The rows below come in pairs that one turn or mirror swaps. Which row does each named row swap with?
The rows were stretched afterwards, more along some directions than others.
dilol: [  7 -28  14  -9   7   1 -37 -14  14  20  26  -1  13  30 -24  32 -14   8
 -27  16 -24  -5]
rodo: [-26  15   5  13 -11  26  21 -18  -7 -12  15 -28 -20  22 -42   6 -57  34
  18   6  -6   4]
gev: [ -1  32  32  22   2  21  22 -10  20 -18   1 -14  -6  22 -44 -19 -20  40
   9  13 -33 -12]
fileb: [  4 -15  31  32 -12  15 -40  -7  22 -39  49  -6  -5  23 -55  38  -4   0
  -9  30 -12   9]
vokig: [  2  24  27  -5  -2  26  24   6  -7  -2   9  -2 -32  -9 -30 -14  -2  35
  41  11 -26 -11]
Sife: [ -3 -12  -5  10 -27  24 -19   0  20 -17  19 -33  14  22 -22  13 -38   9
   2  10 -13  26]
ton: [ 22  35 -10  29 -20   9   7 -23   4  -3 -20 -19  13  42 -12  19 -27  11
  -2   1 -23 -12]
duzed: [  8  33   6  28   8  29   8 -18  13 -17   9 -19  -7  11 -24   7  -9  36
 -11   2 -37  -4]
Paba: [ 12   0  17   6 -19   2 -22 -26  18 -16 -24 -16  22  11 -14   7 -11  -5
  15  10 -18 -12]
Refoz: [ 36  20   5  29 -24  15 -11 -13   5 -18  -9 -28  18  30 -24  29 -12   4
   5   5  -6 -15]
mefu: [ 13  -3   3  21 -35  19 -38 -11  12 -35  16  -7   2  -8 -14  28   8   5
  17  19  -6  11]
siba: [ 29 -10   1  13 -12  19 -25  -4   1 -17  13 -13   9  -8   3  16   1   5
  25   8 -18   8]
Vig: [  3  15  -1   8 -18  26  22 -21  -2 -12 -19 -18  -8  28 -10   7 -25  17
  15   6 -26   9]
sarad: [-14  -7  17  29  11  38  13  -3  -2 -18  54 -33  -6  17 -56   8 -32  25
   6  17 -12  31]
meros: [ 29  13  33  18 -12  32  -6  11   5 -15  27 -19  -9   1 -43  15   4  19
  18  12  -3 -13]
nubif: [  4  -6  22  32  -9  17 -23  -7  16 -38  46 -11  -9  30 -51  28 -18  14
 -14  18 -23   6]
Tege: [  6 -29  20  -9   8   6 -35 -11  11  19  28  -4  14  28 -26  29 -13  14
 -29  21 -27  -7]
zami: [  3  11  44   0  -5   3 -27  -1  14  -8  18  -6 -10 -18 -19   1   8  16
  31  31 -18 -19]
dapi: [ 30  14  17  27 -23  23 -13 -10  -2 -20   6 -34  22  22 -41  27  -5   9
   6  15   6 -11]
ran: [-25  30   0  13 -19  11  17 -12  -1  -9  19 -31 -18  18 -43   2 -44  30
  20  17 -10   8]
Vatek: [  4   1   9   4  -7  17  -6  -1  26   9  25 -12 -21  40 -21  27 -38  33
 -24  12 -46   2]
Peran: [  2  23  26  11  24  10   4  -5  41  28  11 -22 -15  39 -43   4 -21  22
 -15   7 -37  -5]
zoz: [ -6  19  47  22  18  20 -11 -22  12   3   5 -23  10  40 -63  16   1  10
 -13  30 -16 -10]
nefik: [  4  -3  13  38  -7  17 -20 -16  15 -40  39 -12  -1  30 -50  30 -20   9
 -14  15 -28  12]
keba: [  7  13   5   8  -8  27  30 -18   0 -10 -11 -11  -9  21 -13   3 -18  22
  21   4 -30   8]
dinu: [  7   3  17  10 -11  21  -5  -4  31  -2  21 -11 -27  44 -26  29 -39  34
 -23  10 -50   4]
dakez: [-26  -6   6  34  -9  13   3 -13  -8  -7  39 -28   1   5 -41  22 -28   0
   7  14   2  25]
Topa: [  1 -14   4   6 -29  26 -20   1  13 -22  16 -32  20  22 -23  16 -37   8
   1  11 -13  19]
vuli: [ 15  35  -6  27 -16   9   6 -27   1   4 -27 -18  15  47 -13  19 -23  11
  -2   5 -26 -16]
noso: [ 27 -12   6  12  -9  20 -20  -6   2 -17  13  -5   5  -6   2  14   1   6
  28   6 -17   2]
zel: [ 26   9  15  22 -14  20 -22   1  42 -34  11   3 -12  -9  -7  -2   3  25
  23   2 -24  -3]
ketoz: [  3  14  19  21   1   3 -14 -26  30   7  -7  -3   2  -6 -17   3  13  11
  12   6 -27   3]
govum: [ 14  27 -12  30 -27  23  12  -9  -9 -13   8 -28  14  20 -29   9 -12  24
  11  14 -22  13]
fug: [ 13 -21  22  30 -16   9 -47 -10  26 -31  44 -13   5  26 -44  50  -2  -5
 -15  29  -7  10]
loreb: [  2   1  51  43   6  31  -5 -12  11 -37  27 -13   1   8 -36  13  11  11
   4  30 -16  11]
kav: [  5  -2  21  38  -4  22 -19 -12  12 -40  43 -13  -1  32 -54  31 -20  12
 -18  16 -29  11]
Vutus: [ 25  -7  10  15  -5  24 -10  -6   5 -20  15  -7  -5 -10  -2   9  -6  12
  32   3 -25   3]
kufuf: [ 15 -24  25  29 -18   6 -48 -12  33 -26  42  -9   4  32 -41  52  -5  -4
 -18  28 -11  11]
gup: [ 20  10  16  20  -9  14 -17  -1  46 -30  10   8 -17  -4 -13  -4   0  24
  21   0 -23  -4]
favup: [-13   2  11  33  16  34  10  -3   8 -11  51 -29 -14  14 -50   5 -27  31
  -1  13 -19  32]
Dorez: [-18  -3  16  33  11  41  15  -4   1 -19  52 -33 -10  21 -55   8 -34  27
   0  14 -18  33]
zeka: [  4  30   6  13  14   2   8  -6  51  32   3 -16 -26  30 -23  -3 -29  23
  -5  -5 -51  -2]
zada: [  5  -3  46   9  -4  14 -27   7  11 -24  32  -8  -2  -5 -28   0   2   7
  39  32 -19  -9]
Gul: [  1 -25  10 -10   3   3 -27 -11  13  24  28  -5   7  31 -22  30 -23  14
 -29  13 -30  -4]
kiman: [  7  -5  23  35  -7  18 -25 -11  15 -41  45  -9  -3  25 -53  31 -10   8
 -12  17 -23   7]
luden: [ 16 -11  -8   4  -4  -5 -40 -15   9   8  21 -19  44  17 -16  24  17 -12
  -9  25  -5   5]
fani: [  2  36   0  31 -23  25  24 -15  -1 -15  -1 -25   9  20 -35  -4 -15  31
  16   9 -26  13]
Pog: [  0  15  52  12  22  19 -15 -16  20   5   8 -20   4  32 -60  12   2   9
 -12  27 -18 -10]
Tusut: [ -3 -13   6  -4 -12  14 -14  -5  12  15  22 -10 -10  38 -19  30 -42  23
 -25  14 -34   0]
kamed: [ -2   8  14  22  14   4 -16 -22  35  19  11  -8  -8  -1 -24  10   6  14
  -5  10 -30   8]
Beban: [ -6  14 -19  15  -5   3  12  -1  34  32  22 -25 -26  28 -25  13 -48  10
  -4 -11 -29  17]
pomo: [-19   5  -4  18 -11  18  -6   1  24   6  39 -14 -12  17 -24  10 -26  30
  -9  18 -31  28]
Vana: [  4 -30  15  -9  -2   1 -40  -9  18  16  27  -5   3  29 -18  32 -22   8
 -27  16 -28  -4]
vetuv: [  0  -3  45  44   5  36   5 -15   4 -41  28 -18   5   7 -40  17   3  10
   7  23 -15  16]

Swapped with gup: Topa
Swapped with mefu: pomo
Swapped with keba: vetuv
Swapped with luden: duzed
Swapped with noso: Dorez
Swapped with kiman: Gul
Swapped with kufuf: dinu

